Each row is where one point has got to under a steady rotation. How many ticks took it there?
The counts run from 0 to 861.
[-52 -12  45   0   7   8 -40  -7  -7  -3  29  24  36  -4 -38 -11 -20 -19
  17  -9  16 -15   1  50 -10  -4  -3  30   1 -29  -4 -21  22  23  46] | 741
[-24  -6  30   8 -24  20 -49   1  -5 -13  38  13  29  -4 -35  -6 -31   5
   3  -2 -12  -5 -20  56  -2 -27 -10  14   0 -43 -32 -40  -2  25  28] | 90
[-21   9  29   5 -26  30 -34  -1   1 -17  48  12  25  -8 -38   9 -28   7
  -7  -4  -6   6  -6  30  13 -32  -1   7  -1 -47 -38 -52   5  14  39] | 694
[-39  14  36   3  -3  29 -28  -8  -8   2  55  22  34   7 -36   2 -35 -14
  -1 -29  16  10   7  35  31 -12  -1  12   0 -39 -27 -10  35  -1  31] | 366
[-31   0  36   4 -36  21 -40  -9 -18   5  30  19  28   2 -26 -12 -24  -2
   1 -23 -15   6 -24  52 -14 -22  19  26 -19 -32 -21 -37  -7  21  45] | 204
[-15  -8  33  -2 -16  22  -9  -8 -14   5  35  16  52  -5 -30   0 -38  19
  19 -48 -17   0 -17  45   7 -32  -7  15  -9 -36 -41 -27  20   9  12] | 69
[-11   1  30  -5 -28  33  -8  -8  -9   8  20  17  57  -8 -29  -3 -24  22
  19 -49 -17  10  -7  28   0 -48  -3   8 -24 -26 -45 -41   8  11   6] | 692
[-35 -10  39   0 -18  17  -6  -4 -39   0  13  14  41  -1 -28 -10 -25   1
   6 -27   3 -13 -18  47 -12 -23   2  27 -25 -18 -28 -35   6  31  48] | 512
[-34  -5  42  -8   0  25 -22  -4  14  -8  32  22  23 -23 -56  17 -26   2
   5 -12   3   3  14  22   1  -8  -9   9   7 -41 -32 -50  33   1  45] | 151
[-33  23  35  -6 -17  41 -38  -2   9  10  44  29  20  -4 -36  10 -28 -11
  -8 -34   4  23  16  18  17 -20  11   4 -12 -48 -30 -30  21 -11  32] | 675
[-35  27  39   0  -6  46 -24 -11   1  -4   9  18  54  -7 -35 -10 -11 -16
  16 -39  28  20  26   2  12 -40  -8  -9 -27 -16 -28 -34  26   5  13] | 154
[-38 -24  43  -2  -1   3 -36 -22   4 -11  34  14  57 -16 -38 -10  -7  -4
  30  -5  -2 -12  -4  44 -17 -13  -7  29   7 -19  -8 -35  21  21  34] | 123
[-28 -11  37   1 -11  30  -3   8 -19  -5  38  18  28  -9 -42  10 -39  11
 -13   1  10 -11   3  48   5 -10 -19  12 -11 -31 -48 -40  14  25  46] | 493
[-30 -10  43 -10  -6  14  -9 -32  -2   6  39  20  61  -7 -36   3 -16   7
  29 -46  -9  10  -3  25  -2 -20  14  31   0 -23 -16 -30  29  -1  32] | 143
[-28  -5  32  -3  -7  37 -18   8   6  17  54  23  42  -4 -31   4 -36   8
 -16   3  14  -5  28  48   8 -13 -27  11  -8 -30 -50 -19  13  23  12] | 179
[-46   8  43   1 -10  40 -60   5   3   6  13  24  17  -9 -36 -16 -14 -32
  -6  -7  27   4  20  41 -17  -5  -2   5 -29 -22 -14 -28   8  19  40] | 528
[-30   7  35 -11  -1  36 -24  -1  27  18  54  28  47  -7 -30   7 -27   6
  -2 -11   7   7  45  20  10 -23 -13   7  -5 -36 -41 -26  18   9   5] | 783
[-23  -6  41  -4 -30  28 -35 -25   1  13  13  15  67 -12 -26 -24   8  -3
  21 -34  -6  18   0  26 -31 -31  15  20 -26   1 -17 -44  -2   9  20] | 222
[-24   1  34  12 -30  43 -28  -9 -11   8  34   7  71   1 -18 -24  -7  -3
  -6  -1  24  10  15  41  -4 -30 -16   5 -35  11 -40 -24   0  27   7] | 610
[-20   4  36   5 -17  33 -21 -12 -14 -22  28   9  32 -17 -52   9 -29   3
   6 -33  -2  13 -23  28  14 -22  -6  -1  -5 -31 -34 -48  34  -9  43] | 264
[-31 -22  41   4  -4  11 -45 -24   9 -12  20  13  69 -17 -39 -19  -2  -4
  36 -14  -3  -4  -5  43 -19 -26 -13  18   3 -13  -9 -37  20  14  14] | 538
[-26  -8  32  15 -19  21 -32  -9 -21 -23  27   1  65  -2 -28 -19 -14   1
  17  -2   7 -12 -16  49   1 -39 -24  14 -10 -15 -29 -35   7  35  18] | 196
[-27   0  34   2 -16  43  -9   9 -18  10  35  20  28 -10 -36   2 -37   0
 -26  -3  17   2  14  46   8  -7 -15   5 -24 -20 -52 -27  15  17  38] | 286
[-42  -4  45 -16  -4   9 -37 -15  22   8  44  30  35  -9 -37   7 -16  -3
  19 -21  -7   0  16  24 -10 -15  15  34   9 -42 -10 -37  18   8  39] | 446
[-32   1  37   5  -8  22 -21 -28  -4 -26  44   4  65  -9 -42  -1  -7  -2
  25 -19  13  10  -7  16  20 -28  -4  14  10 -16 -18 -36  37   0  33] | 666
[-31  11  32  -6 -18  43 -21  14   5  13   8  22  42  -5 -22 -12 -19   2
  -2 -10  16  -4  33  22 -10 -45 -16  -4 -40 -22 -46 -46  -9  37  10] | 603
[-31  15  32   4 -22  37  -7  -3 -19 -11  56  13  32  -2 -32  12 -26   1
 -16  -7  14   9   2  24  23 -21   0  13 -11 -29 -40 -37  17  14  53] | 587
[-49   4  45 -16   1  30 -30  -4  22  11  22  31  29 -17 -42   2  -8 -19
   1  -6  21   5  44  10 -16  -9   4  15 -15 -25 -17 -45  20  15  42] | 340
[-22  14  28   3 -31  29 -24  -8  -7  -3  57  13  34   1 -29   6 -30  14
  -4 -24 -13  16 -10  29  17 -34  12  19  -5 -46 -38 -39   7   6  33] | 278
[-49   0  39   0 -15  10 -41  -4  -7   4  47  21  38   9 -19 -15 -17  -9
   5   1   7 -15   7  45  -4 -20   5  38  -3 -34 -16 -25  -5  39  37] | 104
[-38  -8  44 -15  -4  14 -23 -16   5   2  14  28  34 -18 -45   4 -24   2
  29 -43 -12   0  -1  22 -14 -18  12  24   0 -36 -13 -49  26   3  39] | 36
